Each row of this table is followed by its label. One hidden rule gives the labels. It looks at one to three of the table's principal directions, none of them among the few with the most spread.
-2.51/-0.45/0.79/1.09/-2.53/0.93/0.17/0.41/0.53/-0.77/0.11/0.07/-2.19/0.21/1.49/2.29/-0.58/-1.44/-1.32/-1.10/-0.83/0.36/0.52/-0.41/0.21/-2.22/-2.24/1.65/-0.34/1.03/-1.02/0.18 z859
2.35/0.06/0.48/-0.82/2.37/-1.70/-1.47/-0.33/-0.92/-0.18/0.48/0.89/2.39/-0.50/-1.77/-0.25/1.15/1.89/0.65/-0.02/0.35/0.55/-0.40/0.05/-0.13/0.15/0.20/-1.18/-1.02/-0.62/-0.72/-0.63 z72
-0.13/-0.47/0.10/1.09/-1.54/0.23/0.06/0.01/1.21/0.17/-0.20/0.79/-0.52/-1.44/0.69/0.66/0.52/-0.16/0.31/-0.03/-0.17/-0.07/0.90/-0.36/0.13/0.66/-0.49/0.15/-0.52/0.50/-0.44/-0.11 z347
0.51/0.56/-0.78/-0.68/1.40/0.47/0.65/0.12/-0.41/-1.11/-0.79/-1.14/0.33/1.80/0.52/-1.88/0.32/-1.03/1.01/-1.20/0.66/0.30/-1.68/0.87/-0.97/0.05/0.44/-0.27/1.84/-0.87/0.84/-0.16 z347
0.61/1.07/-1.95/-1.16/0.60/1.99/0.95/0.34/-0.88/-1.31/-1.20/0.04/-0.31/1.92/1.45/-1.92/0.50/-1.53/2.00/-1.92/0.33/-0.31/-2.02/-0.51/-1.20/0.78/-0.40/-0.63/1.30/-0.76/0.89/0.66 z347
-0.67/-0.29/0.38/0.49/-0.71/-0.05/0.53/0.14/0.44/0.45/-0.07/-0.90/-0.41/0.08/0.06/0.16/-0.42/-0.36/-0.54/0.68/-0.18/0.17/0.41/0.72/0.06/0.17/0.68/0.67/0.43/0.03/0.37/0.13 z859
-2.22/-0.13/0.99/0.30/-1.46/0.15/0.52/0.29/0.04/0.34/0.28/-1.49/-1.44/0.98/0.18/1.17/-1.27/-1.14/-1.74/0.48/-0.62/-0.07/0.40/0.75/0.14/-1.52/-0.14/1.34/0.40/0.51/-0.09/0.56 z72
-0.53/0.16/-0.09/-0.36/-0.13/0.02/-0.08/-0.16/0.10/0.16/0.47/-0.24/-0.18/0.21/-0.45/0.23/-0.49/-0.02/-0.36/0.15/0.01/-0.55/0.22/-0.09/0.44/-0.55/-0.08/-0.18/0.05/0.14/0.09/0.26 z859
-0.51/-0.02/0.12/0.41/-0.55/0.53/0.86/0.53/-0.07/0.72/-0.13/-0.79/-0.29/0.28/0.29/0.13/-0.83/-0.14/-0.49/1.05/-0.59/0.44/0.21/0.33/0.01/0.62/0.89/0.90/0.14/-0.33/0.92/0.46 z859
-1.45/-0.09/0.60/0.53/-1.79/0.84/-0.02/0.95/0.96/-0.70/-0.05/-0.03/-1.18/-1.28/1.09/1.48/-0.72/-0.24/-0.97/-0.96/-1.25/0.75/0.15/0.09/0.25/-1.55/-1.08/1.58/-1.02/0.13/-0.53/0.17 z72
-2.11/0.53/1.05/1.86/-1.01/0.92/0.62/0.70/0.42/-0.83/-0.48/-0.36/-1.77/1.23/2.84/0.37/-0.84/-2.35/-1.14/-1.30/-0.15/0.30/-0.56/-0.34/-1.37/-2.01/-2.33/0.77/0.98/0.62/-0.23/-0.44 z347
-0.17/-1.50/1.04/-0.06/0.19/-1.47/-0.04/-1.03/-0.74/2.95/1.85/0.33/0.76/-0.35/-2.31/1.52/-0.81/1.59/-1.99/3.42/0.54/-0.84/2.92/-0.53/2.22/1.03/1.32/0.06/-0.30/0.52/-0.11/-0.55 z859
0.80/-0.66/0.69/-0.31/1.29/-1.13/0.50/-0.38/-0.84/2.09/0.89/-0.78/1.59/0.64/-1.79/-0.20/-0.50/1.01/-0.84/2.64/0.53/-0.07/1.20/0.59/0.79/1.59/2.14/-0.13/0.72/-0.66/0.84/-0.37 z72
-1.40/0.61/-1.16/-0.32/-1.73/1.30/0.72/0.37/1.37/-2.08/-0.80/-2.22/-1.36/1.36/0.45/-0.17/0.04/-1.87/1.28/-1.90/-0.63/0.19/-1.48/1.54/-0.52/-1.21/-0.05/0.78/1.17/-0.24/0.79/1.50 z72
-0.54/0.44/-0.40/0.29/-0.26/1.15/1.18/0.22/-0.24/0.30/-0.48/-0.34/-0.70/1.34/1.42/-0.90/-0.47/-1.53/0.11/-0.04/0.31/-0.52/-0.29/-0.34/-0.69/0.70/-0.13/-0.07/1.38/-0.11/0.79/0.15 z844
-0.78/-0.69/1.27/0.53/-0.38/-1.02/-0.27/-0.48/-0.50/0.87/0.61/0.00/-0.36/0.45/-0.52/1.21/-0.16/-0.12/-1.37/1.02/0.20/-0.16/1.09/-0.03/0.34/-0.62/-0.35/0.30/-0.10/0.85/-0.89/-0.34 z347
0.62/-0.06/-2.94/-1.46/-0.58/1.18/0.43/-0.60/0.34/-1.34/-1.43/-0.21/-1.04/-0.10/-0.08/-1.67/1.28/-0.27/2.61/-1.24/0.31/-0.40/-1.21/0.40/0.17/1.48/1.33/-0.17/0.43/0.09/0.61/1.05 z72
-1.17/0.25/-0.05/0.38/-1.62/0.87/0.07/0.22/0.02/0.48/0.25/0.78/-1.22/-0.39/0.69/1.13/-0.74/-0.36/-0.57/0.22/-0.70/-0.66/0.65/-1.21/0.26/-0.38/-1.03/0.23/-0.99/0.78/-0.27/0.72 z72
-0.14/-1.16/1.43/0.52/0.07/-1.70/-0.89/-0.99/0.22/0.65/1.42/0.59/0.69/-0.12/-1.34/1.69/0.52/0.48/-1.07/0.63/0.85/-0.39/1.79/-0.23/1.10/-0.84/-0.95/-0.42/0.02/0.71/-1.36/-1.11 z347
-0.50/1.85/-1.43/-0.83/0.52/1.71/0.89/0.80/-0.79/-2.13/-1.52/-1.76/-0.96/2.98/1.53/-1.97/-0.26/-2.19/1.48/-2.19/-0.38/0.31/-3.24/0.72/-2.14/-0.92/-0.28/-0.02/1.47/-0.70/1.28/1.39 z859
0.86/0.48/0.31/-0.53/1.52/-0.90/-0.79/-0.09/-0.69/-0.17/0.24/0.07/1.07/0.20/-0.88/-0.38/0.13/0.77/0.05/-0.02/0.10/0.11/-0.62/0.11/-0.35/-0.45/0.07/-0.77/-0.40/-0.28/-0.22/-0.12 z72
-0.06/0.14/-0.30/-0.05/-0.24/0.71/0.46/0.45/0.40/-1.06/-0.26/-0.65/0.12/0.71/0.44/0.01/0.21/-0.69/0.68/-1.14/-0.21/0.64/-0.72/0.52/-0.30/-0.35/-0.34/0.47/0.67/-0.68/0.41/0.17 z859
2.84/-1.04/-0.64/-0.08/1.07/-0.72/-1.05/-0.46/-0.18/1.07/-0.13/3.16/1.43/-3.80/-0.60/-0.38/1.40/3.10/0.94/1.01/0.34/0.33/1.18/-1.47/1.04/2.80/0.93/-0.71/-2.33/0.04/-0.72/-1.20 z347
0.84/0.08/-0.46/-0.60/-0.25/0.39/-0.03/0.30/-0.15/-0.14/-0.53/0.46/0.22/-0.73/-0.02/-0.23/0.56/0.36/0.82/-0.33/-0.42/0.25/-0.37/0.06/-0.22/0.95/0.47/0.07/-0.67/-0.36/-0.11/0.42 z859
-0.83/0.64/-0.62/-0.12/-0.03/0.40/0.14/-0.42/0.47/-0.69/-0.09/-0.49/-0.78/1.09/0.56/-0.82/-0.15/-1.33/0.33/-0.97/0.68/-1.12/-0.56/-0.10/-0.36/-0.88/-0.75/-0.83/1.20/0.43/0.19/0.16 z859
-1.25/0.17/0.41/0.45/-0.63/-0.06/0.67/0.02/0.43/-0.67/0.11/-2.23/-0.37/2.39/-0.18/0.36/-0.26/-1.66/-0.06/-0.24/-0.01/0.20/-0.45/1.38/-0.50/-1.13/-0.07/0.47/1.68/-0.16/0.61/0.62 z859
2.01/-1.19/0.12/-0.66/0.55/-1.56/-1.86/-0.78/-0.34/-0.09/0.20/2.38/1.06/-2.71/-1.56/0.87/1.92/2.45/0.60/-0.16/0.19/0.41/0.74/-0.59/0.95/0.64/-0.07/-0.46/-2.35/0.50/-2.01/-0.81 z72
0.13/-1.19/1.60/1.24/0.12/-1.20/-0.44/-0.39/0.65/0.27/1.17/0.47/1.08/-0.29/-0.52/1.63/0.53/0.38/-0.83/0.28/0.62/0.57/1.54/-0.07/0.79/-0.60/-1.09/0.15/0.28/0.01/-0.83/-1.47 z844
-0.37/0.70/-0.34/-1.00/0.60/-0.97/0.07/-0.72/0.68/-0.63/-0.08/-2.66/0.16/1.87/-1.49/-1.53/0.07/-1.09/0.64/-0.22/0.78/-1.05/-0.99/2.16/-0.50/-0.75/1.37/-1.02/2.01/-0.16/0.66/0.76 z72
1.57/0.37/-1.26/-0.70/1.04/0.93/0.03/0.56/-0.88/-0.90/-0.77/0.78/0.74/-0.19/0.38/-0.81/0.62/0.82/1.52/-0.85/-0.43/1.08/-1.37/-0.49/-0.40/0.99/0.26/0.07/-0.74/-0.92/0.56/0.23 z859
-0.50/0.07/-0.18/-0.09/0.60/0.18/1.07/-0.17/-0.19/-0.32/-0.22/-1.91/-0.05/2.54/0.10/-0.99/-0.17/-1.48/0.14/-0.09/0.74/0.01/-0.65/1.13/-0.47/-0.08/0.63/0.12/2.41/-0.47/1.02/0.00 z844
-0.72/0.70/-0.82/-0.27/-1.00/2.16/0.95/1.10/-0.04/-1.18/-0.79/-0.30/-0.95/0.79/1.73/-0.05/-0.44/-1.30/0.60/-1.63/-0.90/0.55/-1.24/-0.19/-0.66/-0.38/-0.85/0.98/0.26/-0.65/0.61/0.80 z859
1.09/0.69/-0.59/-0.32/1.88/-0.17/-0.31/-0.13/-0.58/-0.17/-0.06/0.43/0.91/0.21/-0.05/-1.33/0.01/0.61/0.58/-0.09/0.51/-0.11/-0.82/-0.53/-0.39/0.27/0.11/-1.10/0.07/-0.37/0.55/-0.33 z859
-1.03/-0.62/0.17/0.53/-1.50/-0.06/0.14/-0.17/1.14/1.27/0.45/0.12/-0.88/-1.82/-0.22/0.78/-0.84/0.61/-1.07/1.44/-0.31/-0.64/1.67/-0.13/1.25/0.36/0.71/0.54/-0.68/0.71/0.04/0.07 z72
-0.31/1.81/-0.11/0.06/0.69/0.74/0.35/0.66/-1.09/-0.84/-0.77/-0.76/-0.35/2.47/1.28/-1.15/-0.48/-1.69/0.50/-0.94/-0.32/-0.10/-2.09/-0.11/-2.15/-0.79/-0.87/-0.69/0.73/-0.20/0.64/0.92 z347
2.63/-1.88/0.32/-0.85/0.42/-2.05/-2.04/-0.95/-0.20/0.14/0.07/2.69/1.40/-3.64/-2.06/1.05/2.60/3.04/0.74/0.03/0.27/0.74/1.22/-0.18/1.28/1.34/0.52/-0.18/-2.66/0.45/-2.54/-1.12 z347
0.48/-0.60/1.43/0.78/0.28/-1.36/-0.77/-0.28/0.13/1.68/1.20/1.18/1.07/-1.62/-0.94/1.15/-0.25/1.52/-1.27/1.75/0.10/-0.24/1.88/-0.73/0.89/0.34/-0.05/-0.41/-1.16/0.31/-0.67/-0.86 z859
-0.93/-1.00/0.88/0.55/-1.97/0.84/0.69/0.84/-0.08/1.20/0.66/0.30/-0.35/-0.83/0.11/2.49/-0.91/0.47/-1.39/1.23/-1.35/0.92/1.64/-0.43/1.17/0.37/-0.05/2.06/-1.16/-0.21/-0.02/0.30 z859
0.16/-1.33/1.84/0.95/0.13/-2.11/-2.16/-0.64/0.25/0.22/1.09/2.25/0.33/-2.86/-0.81/2.24/0.62/2.11/-1.68/0.18/0.10/0.49/1.69/-0.91/1.20/-1.62/-1.62/0.15/-2.41/1.28/-2.53/-1.68 z72
-2.62/1.19/1.41/1.42/-0.88/1.18/0.27/1.32/-0.30/-0.02/0.12/0.02/-1.82/0.57/2.64/0.97/-2.34/-1.43/-2.44/-0.49/-1.15/0.10/-0.42/-1.12/-1.03/-2.72/-2.43/0.96/-0.51/0.61/-0.09/0.07 z72
-0.32/0.18/-0.76/0.09/-0.48/0.60/0.91/-0.10/0.32/0.21/-0.36/-0.92/-0.44/0.88/0.18/-0.72/-0.18/-0.81/0.60/0.42/0.15/-0.43/-0.11/0.35/-0.16/0.89/0.86/-0.08/1.05/-0.08/1.03/0.62 z859
-0.94/-1.38/-0.46/0.60/-2.46/0.31/0.54/-0.38/2.24/0.46/0.11/-0.26/-1.06/-2.10/-0.20/0.88/0.12/0.20/-0.01/0.58/-0.03/-0.31/1.83/0.56/1.65/0.85/0.92/1.00/0.03/0.51/0.06/-0.02 z859
0.64/-1.46/1.32/-0.08/-0.09/-2.80/-1.93/-1.50/0.37/1.19/1.59/1.23/1.02/-1.98/-2.96/1.99/1.03/2.13/-0.84/1.51/0.54/-0.73/2.38/-0.08/1.79/-0.25/0.10/-0.83/-1.63/1.18/-2.04/-0.71 z72
0.59/0.37/0.82/-0.21/1.19/-0.96/-1.60/0.00/-0.53/-0.07/0.60/1.55/0.71/-1.43/-0.39/0.47/-0.07/1.45/-0.77/-0.31/-0.15/-0.01/-0.01/-0.98/0.07/-1.30/-1.16/-0.73/-1.78/0.29/-1.22/-0.65 z72
0.27/-2.08/-0.75/0.67/-3.02/1.03/0.42/0.13/1.47/0.71/-0.18/1.75/-0.66/-3.57/0.14/2.03/0.90/1.46/0.59/0.69/-0.90/0.83/2.27/-0.68/2.03/2.35/0.65/1.83/-1.93/0.25/-0.42/-0.01 z347
1.40/-0.83/1.92/0.47/1.22/-1.75/-0.62/-0.17/-0.77/1.71/0.96/1.08/1.97/-0.81/-1.12/0.80/0.37/1.42/-1.09/1.69/0.38/0.39/1.49/-0.24/0.31/0.93/0.26/-0.37/-0.63/-0.28/-0.89/-1.28 z347
-0.67/-0.62/0.61/0.97/-1.47/0.43/0.38/0.51/-0.14/1.95/-0.02/1.15/-1.02/-2.11/0.83/1.00/-1.05/0.86/-1.53/1.96/-0.94/0.11/1.59/-0.98/0.63/1.19/0.52/1.18/-1.64/0.69/-0.14/-0.01 z347
-0.75/0.37/-0.45/0.31/-0.89/0.95/-0.08/0.27/0.01/0.60/-0.18/1.37/-1.32/-1.49/1.22/0.13/-0.89/0.27/-0.62/0.26/-0.54/-0.69/0.38/-1.53/0.23/0.03/-0.61/0.06/-1.33/0.82/-0.15/0.25 z72
-0.59/-0.86/0.50/0.35/-0.79/-0.32/0.41/-0.10/0.48/0.36/0.27/-0.89/-0.19/0.09/-0.51/0.78/-0.09/-0.08/-0.58/0.70/-0.05/0.40/0.83/0.87/0.65/0.07/0.69/0.94/0.46/0.02/0.09/-0.08 z859
0.49/-0.29/0.88/0.27/-0.01/-1.13/-1.00/-0.21/-0.12/0.83/0.58/1.01/0.56/-1.44/-0.96/0.98/0.13/1.36/-0.61/0.99/-0.30/-0.04/0.93/-0.43/0.41/0.06/-0.04/-0.31/-1.62/0.48/-0.88/-0.16 z72
-0.90/1.95/-2.67/-1.13/0.55/2.74/1.79/0.39/-0.46/-1.68/-1.71/-1.58/-1.69/3.22/2.41/-3.33/-0.69/-2.98/1.74/-2.17/0.55/-1.02/-2.99/0.07/-1.73/-0.02/-0.01/-0.64/2.82/-0.53/2.07/1.13 z859
-0.70/-0.01/0.58/0.74/-1.01/0.06/0.01/-0.01/0.14/0.98/0.47/0.67/-0.47/-0.37/0.33/0.91/-0.49/-0.20/-0.74/0.83/-0.23/-0.65/1.07/-0.87/0.19/0.06/-0.68/-0.12/-0.53/0.65/-0.31/0.13 z859
-1.46/1.76/0.15/-0.70/1.29/0.61/0.79/0.41/-1.16/-0.31/0.25/-2.12/-0.34/3.65/0.51/-1.18/-1.83/-1.98/-0.90/-0.37/0.17/-0.75/-1.64/0.43/-1.18/-1.92/-0.41/-0.48/2.05/-0.49/1.25/0.68 z72
0.31/0.17/-0.72/-0.54/-0.77/0.26/0.03/0.20/0.74/-0.02/-0.31/-0.38/0.01/-1.07/-0.58/-0.21/0.10/0.51/0.81/0.14/-0.59/-0.10/-0.11/0.56/0.25/0.74/1.12/0.09/-0.61/-0.27/0.40/0.91 z72
1.61/-0.71/1.00/0.63/1.34/-1.19/-0.64/-0.09/0.12/0.62/0.61/1.21/1.85/-1.47/-0.50/0.26/0.66/1.53/-0.20/0.58/0.50/0.69/0.93/-0.29/0.40/0.76/-0.01/-0.38/-0.51/-0.48/-0.50/-1.50 z844
0.25/0.62/-0.23/0.03/0.69/0.60/0.09/0.28/-0.97/0.44/0.05/0.90/0.11/0.31/0.69/-0.32/-0.56/0.14/-0.12/0.28/-0.11/-0.19/-0.26/-1.30/-0.31/0.27/-0.51/-0.45/-0.40/-0.06/0.36/0.04 z72
1.73/-1.43/-0.87/-0.21/-0.07/-0.75/-0.50/-0.98/0.23/1.14/-0.17/1.94/0.43/-2.79/-0.99/-0.24/1.38/2.04/0.85/1.29/0.60/-0.30/1.49/-0.65/1.32/2.71/1.48/-0.41/-1.27/0.56/-0.59/-0.64 z347
0.46/-1.46/-0.04/-0.08/-1.75/-0.18/-0.24/-0.20/-0.18/2.19/0.38/1.80/-0.23/-3.03/-1.15/1.76/0.08/2.23/-0.56/2.44/-0.94/-0.01/2.37/-0.98/1.82/2.28/1.38/0.94/-2.65/0.68/-0.64/0.41 z72
-0.55/0.17/-0.99/-0.31/-1.07/1.37/0.90/0.42/-0.20/-0.76/-0.80/-0.77/-1.00/1.14/0.68/-0.06/0.03/-1.09/0.82/-0.70/-0.56/0.40/-0.87/0.32/-0.38/0.26/0.18/0.87/0.44/-0.22/0.62/1.04 z859
-0.46/0.22/0.27/-0.02/-0.52/0.19/0.38/0.27/0.12/0.06/-0.09/-0.70/-0.21/0.47/0.11/0.06/-0.30/-0.61/-0.18/0.03/-0.29/-0.05/-0.11/0.49/-0.29/-0.11/0.19/0.28/0.34/-0.15/0.18/0.42 z859
Which label does each new row get?
-1.24/0.74/0.60/0.24/0.12/0.75/1.01/0.62/-0.49/0.89/0.39/-0.97/-0.31/1.57/0.83/-0.14/-1.78/-1.07/-1.36/0.75/-0.22/-0.40/-0.01/-0.19/-0.37/-0.51/-0.14/0.27/1.01/-0.38/1.00/0.23 z859
-0.62/-3.20/3.04/2.18/-1.31/-2.36/-0.63/-1.02/0.61/2.28/2.26/1.23/0.68/-1.56/-1.58/4.08/0.40/1.42/-2.78/2.60/0.54/0.64/4.39/-0.42/2.53/-0.10/-0.76/1.32/-0.73/1.11/-1.94/-2.12 z844
1.01/0.89/0.00/-1.30/2.51/-1.30/-0.77/-0.69/-1.44/0.09/0.26/-0.35/1.13/1.56/-1.37/-1.51/0.14/0.25/0.19/0.17/0.93/-0.91/-1.03/0.20/-0.67/-0.37/0.46/-1.80/0.60/-0.08/-0.07/-0.03 z72
-0.67/-1.39/0.85/0.36/-1.26/-0.85/0.45/-0.58/0.26/1.32/0.39/-0.70/-0.40/-0.04/-1.00/1.03/0.12/-0.12/-0.94/1.64/0.22/-0.17/1.69/0.90/0.89/0.78/1.15/0.83/0.49/0.54/-0.38/-0.10 z347
0.53/1.21/1.22/0.75/1.83/-0.73/-0.93/0.26/-1.59/0.19/0.29/1.19/0.77/0.94/0.65/-0.10/-0.37/0.11/-0.72/0.09/0.01/0.04/-0.78/-1.39/-1.50/-1.05/-1.73/-1.24/-0.80/0.28/-0.54/-0.43 z347
-0.18/-0.98/1.43/1.06/-0.10/-1.43/-1.19/-0.41/0.27/0.30/0.74/1.15/0.05/-1.54/-0.40/1.58/0.29/1.11/-1.29/0.46/0.10/0.44/1.27/-0.44/0.70/-1.04/-0.97/0.26/-1.25/0.93/-1.48/-1.13 z859
0.23/-1.80/1.62/1.88/-0.03/-0.97/-0.11/-0.22/0.52/1.01/0.89/1.15/0.73/-1.37/0.18/1.63/0.30/1.00/-1.35/1.14/0.50/1.06/2.17/-0.54/1.10/0.36/-0.60/0.86/-0.25/0.19/-0.72/-2.00 z844
-1.91/0.32/0.94/0.38/-1.15/-0.05/0.22/0.33/0.92/0.71/0.59/-1.20/-0.91/-0.27/0.02/0.69/-1.64/-0.48/-1.73/0.75/-0.58/-0.62/0.71/0.54/0.35/-1.38/0.06/0.57/0.06/0.37/0.21/0.42 z72
-0.02/1.17/-0.90/-1.12/0.12/0.47/-0.32/0.36/0.26/-1.35/-0.74/-0.77/-0.35/-0.03/0.04/-1.09/-0.05/-0.27/0.89/-1.43/-0.52/-0.18/-1.72/0.73/-0.77/-0.83/0.24/-0.32/-0.24/-0.30/0.21/1.01 z72
-0.19/-0.46/0.92/-0.15/-0.82/-1.88/-1.93/-0.63/0.02/0.48/0.51/0.98/-0.42/-2.26/-1.71/1.58/0.34/1.71/-0.94/0.81/-0.65/-0.33/0.97/-0.04/0.70/-0.99/-0.02/-0.12/-2.67/1.48/-1.92/0.33 z72
-0.65/0.45/0.47/0.54/-1.67/1.40/-0.22/1.54/0.63/-0.25/-0.55/1.55/-1.08/-2.89/2.04/0.99/-0.80/0.45/-0.80/-0.98/-1.73/0.70/-0.06/-0.99/-0.28/-0.62/-1.29/1.28/-2.39/0.05/-0.73/0.15 z72
0.16/-2.51/2.26/1.47/-2.06/-1.82/-1.15/-0.30/1.34/1.31/0.57/1.96/-0.02/-4.29/-0.63/2.83/1.13/1.91/-1.60/1.19/-0.36/0.88/3.07/0.10/1.55/0.52/-0.14/1.45/-2.33/1.08/-2.58/-1.52 z347
-1.43/-0.49/3.17/1.65/0.79/-2.14/-0.93/-0.12/0.05/0.04/1.53/-0.86/0.49/1.04/-0.47/1.97/-0.81/-0.20/-2.82/0.39/0.30/0.76/0.87/0.62/0.02/-3.31/-1.78/0.47/0.40/0.49/-1.16/-1.53 z347
-0.73/2.34/1.12/0.86/2.42/0.20/-0.31/0.80/-1.23/-2.01/0.11/-0.82/0.44/3.87/1.89/-0.74/-0.91/-2.19/-0.43/-2.28/0.23/0.43/-2.74/-0.53/-2.68/-3.56/-3.26/-1.14/1.45/-0.46/0.28/-0.37 z347
-1.23/0.45/0.31/0.29/0.93/-0.03/0.63/-0.15/-1.17/0.35/0.42/-1.37/-0.44/2.85/0.11/-0.26/-1.28/-1.05/-1.13/0.82/0.38/-0.20/-0.40/0.00/-0.34/-1.05/-0.09/0.04/1.44/0.15/0.92/0.13 z72
-0.12/-1.54/1.11/1.28/-0.55/-2.12/-1.28/-1.35/1.33/0.89/1.47/0.96/0.40/-1.84/-1.68/1.89/0.62/1.45/-0.91/1.34/0.73/-0.44/2.54/-0.34/1.75/-0.43/-0.43/-0.46/-0.86/1.31/-1.29/-1.11 z347
-1.64/0.01/0.72/1.16/-0.83/0.49/1.14/0.44/0.20/0.29/0.00/-1.52/-0.91/1.63/0.96/0.39/-1.10/-1.51/-1.10/0.56/-0.21/0.32/0.15/0.55/-0.42/-0.62/-0.12/1.03/1.31/0.02/0.82/0.15 z347
-1.26/1.42/0.29/0.28/0.25/1.13/0.78/0.85/-1.06/0.60/0.03/-0.49/-0.72/1.71/1.42/-0.38/-1.92/-1.18/-1.16/0.42/-0.56/-0.44/-0.73/-0.84/-1.00/-0.79/-0.70/0.00/0.39/-0.10/0.97/0.65 z72
-0.43/0.06/-3.24/-1.34/-2.13/2.64/1.65/0.08/1.26/-1.10/-1.53/-1.01/-1.76/-0.04/0.82/-1.46/0.42/-1.25/2.46/-1.28/-0.24/-0.60/-0.88/0.64/0.41/1.82/1.54/0.67/1.10/-0.37/1.52/1.64 z859
0.71/-0.17/-0.82/-0.06/0.62/0.62/0.11/-0.08/-1.07/0.03/-0.25/1.24/0.02/0.16/0.54/-0.26/0.31/0.40/0.53/0.01/0.20/0.28/-0.18/-1.26/0.07/0.91/-0.27/-0.07/-0.35/0.04/0.15/-0.25 z347
0.57/0.02/-0.33/-0.34/0.26/-0.01/-0.62/-0.17/-0.60/0.00/0.28/1.19/0.30/-0.41/-0.37/0.49/0.31/0.77/0.31/-0.06/-0.11/-0.10/0.11/-1.02/0.32/0.06/-0.57/-0.40/-1.05/0.20/-0.45/0.09 z72
-0.39/0.59/-0.18/0.10/-1.09/1.12/0.76/0.72/-0.09/0.22/-0.76/-0.14/-0.76/0.16/1.17/-0.30/-0.36/-0.95/0.22/-0.09/-0.71/-0.09/-0.42/-0.04/-0.86/0.71/0.11/0.37/-0.05/-0.12/0.36/0.85 z347
-0.98/1.38/0.62/0.82/0.55/0.17/-0.41/0.54/-0.68/-0.67/0.01/-0.10/-0.58/1.30/1.14/0.10/-1.01/-0.78/-0.74/-0.59/-0.52/0.15/-1.22/-0.71/-1.34/-2.07/-1.71/-0.31/-0.36/0.41/0.07/0.31 z72
-0.15/1.08/-1.52/-0.86/0.63/1.49/1.51/0.33/-0.26/-0.30/-0.78/-1.65/-0.23/2.13/0.75/-2.18/-0.68/-1.46/1.01/-0.32/0.30/-0.49/-1.48/0.57/-0.80/0.83/1.15/-0.31/2.07/-0.95/1.95/0.83 z859
1.25/0.15/-0.43/-0.64/2.11/-1.03/-0.30/-0.70/-0.33/-0.27/0.12/-0.60/1.31/0.91/-1.19/-1.43/0.57/0.48/0.77/0.12/1.08/-0.15/-0.65/0.62/-0.13/0.30/0.91/-1.16/1.03/-0.47/0.48/-0.45 z859
-0.47/1.51/-0.61/-0.54/0.75/0.47/0.17/0.17/-0.59/-0.53/-0.08/-1.07/-0.17/2.01/0.07/-0.96/-0.80/-0.92/0.37/-0.38/-0.10/-0.63/-1.45/0.01/-0.95/-0.93/-0.21/-0.84/0.66/-0.19/0.93/1.05 z72
0.51/-0.63/-1.02/-0.93/-0.65/-0.99/-0.52/-1.16/1.11/0.72/-0.15/0.01/-0.29/-2.02/-1.72/-0.76/0.77/1.08/0.77/0.95/0.53/-1.34/0.93/0.73/1.13/1.43/2.05/-0.79/-0.42/0.75/-0.32/0.41 z72
